[[ 33   0  33 -30  42 -29  42  34  43  -5]
 [-30   0 -31  18 -31  18 -31 -33 -34   0]
 [  2   0   2  -2 -34  -2 -34   1 -40  -4]
 [ 30   0  31 -22 -31 -22 -31  33 -35  -3]
 [-37   0 -37  27  37  26  36 -39  41   0]
 [-27   0 -28  23 -39  22 -38 -30 -42   5]
 [ 33   0  34 -26 -29 -26 -29  36 -31  -4]
 [ 34   0  35 -23  17 -22  17  38  19   0]
 [-11   0 -11   6  55   6  54 -11  56   0]]
:
[[-37   0 -37  27  37  26  36 -39  41   0]
 [-30   0 -31  18 -31  18 -31 -33 -34   0]
 [-27   0 -28  23 -39  22 -38 -30 -42   5]
 [-11   0 -11   6  55   6  54 -11  56   0]
 [  2   0   2  -2 -34  -2 -34   1 -40  -4]
 [ 30   0  31 -22 -31 -22 -31  33 -35  -3]
 [ 33   0  33 -30  42 -29  42  34  43  -5]
 [ 33   0  34 -26 -29 -26 -29  36 -31  -4]
 [ 34   0  35 -23  17 -22  17  38  19   0]]

[[ 45  -9 -38 -49  63]
 [ 46  -8 -39 -52  67]
 [ 44 -13 -34 -43  56]
 [-24   0  34  51 -64]
 [ 44 -34 -12   6  -7]
 [ 42 -10 -33 -43  56]
 [-14  -4  24  37 -46]
 [-32   5  38  53 -66]]
:
[[ 46  -8 -39 -52  67]
 [ 45  -9 -38 -49  63]
 [ 44 -13 -34 -43  56]
 [ 42 -10 -33 -43  56]
 [ 44 -34 -12   6  -7]
 [-14  -4  24  37 -46]
 [-24   0  34  51 -64]
 [-32   5  38  53 -66]]

[[-45 -29   1   5  -8]
 [-57  -3  21  19 -15]
 [ 52  -9 -26 -14  25]
 [ 34  11  35  25  46]]
:
[[ 52  -9 -26 -14  25]
 [-45 -29   1   5  -8]
 [-57  -3  21  19 -15]
 [ 34  11  35  25  46]]

[[-20  13 -34  25 -13  15 -13  21  15 -39  17  17 -23]
 [ 18  22  21  32 -18 -38 -19 -13   3 -39  -2  55   6]
 [-25  26   2 -27  -9 -36 -24   1   0  20  11   5   3]]
:
[[-20  13 -34  25 -13  15 -13  21  15 -39  17  17 -23]
 [-25  26   2 -27  -9 -36 -24   1   0  20  11   5   3]
 [ 18  22  21  32 -18 -38 -19 -13   3 -39  -2  55   6]]

[[ 14  38  53  27 -53 -27 -45  46  32 -42 -45  15 -52 -27]
 [ 24 -29 -47 -43  37  25  47   4 -39  39  42  36  49  39]
 [ 20  36  52 -31  53  37  51  47 -45  55 -44 -31  24  50]
 [-40  40 -54  11   9  41  37  46  48  -5  31 -45  50 -42]]
:
[[-40  40 -54  11   9  41  37  46  48  -5  31 -45  50 -42]
 [ 24 -29 -47 -43  37  25  47   4 -39  39  42  36  49  39]
 [ 20  36  52 -31  53  37  51  47 -45  55 -44 -31  24  50]
 [ 14  38  53  27 -53 -27 -45  46  32 -42 -45  15 -52 -27]]

[[-31 -50 -25 -10 -52 -62 -37  -6   7  48 -34  37 -20 -40  39  57]
 [ 30 -15  11 -22  15 -17  14  14 -17 -17 -50 -53  10  -8  35 -35]
 [-11 -35  62 -40   8  53  22 -59 -37 -43   9 -22 -29 -54 -13 -61]
 [ 47   0  24   6 -27  16 -26 -28 -32 -40  -6  32  34  43  27  20]]
:
[[-31 -50 -25 -10 -52 -62 -37  -6   7  48 -34  37 -20 -40  39  57]
 [ 30 -15  11 -22  15 -17  14  14 -17 -17 -50 -53  10  -8  35 -35]
 [ 47   0  24   6 -27  16 -26 -28 -32 -40  -6  32  34  43  27  20]
 [-11 -35  62 -40   8  53  22 -59 -37 -43   9 -22 -29 -54 -13 -61]]

[[ -4  19 -14 -10 -23]
 [-10 -19  24  15  26]
 [ 33 -53  -3  24  40]
 [  5  -8   4  -5   8]
 [-15   7  15  -4  -3]
 [-15  -4  18  14  12]
 [ 31 -28 -20  16  19]
 [ 10   2 -16   1  -5]]
:
[[ 31 -28 -20  16  19]
 [ 10   2 -16   1  -5]
 [ -4  19 -14 -10 -23]
 [ 33 -53  -3  24  40]
 [  5  -8   4  -5   8]
 [-15   7  15  -4  -3]
 [-15  -4  18  14  12]
 [-10 -19  24  15  26]]
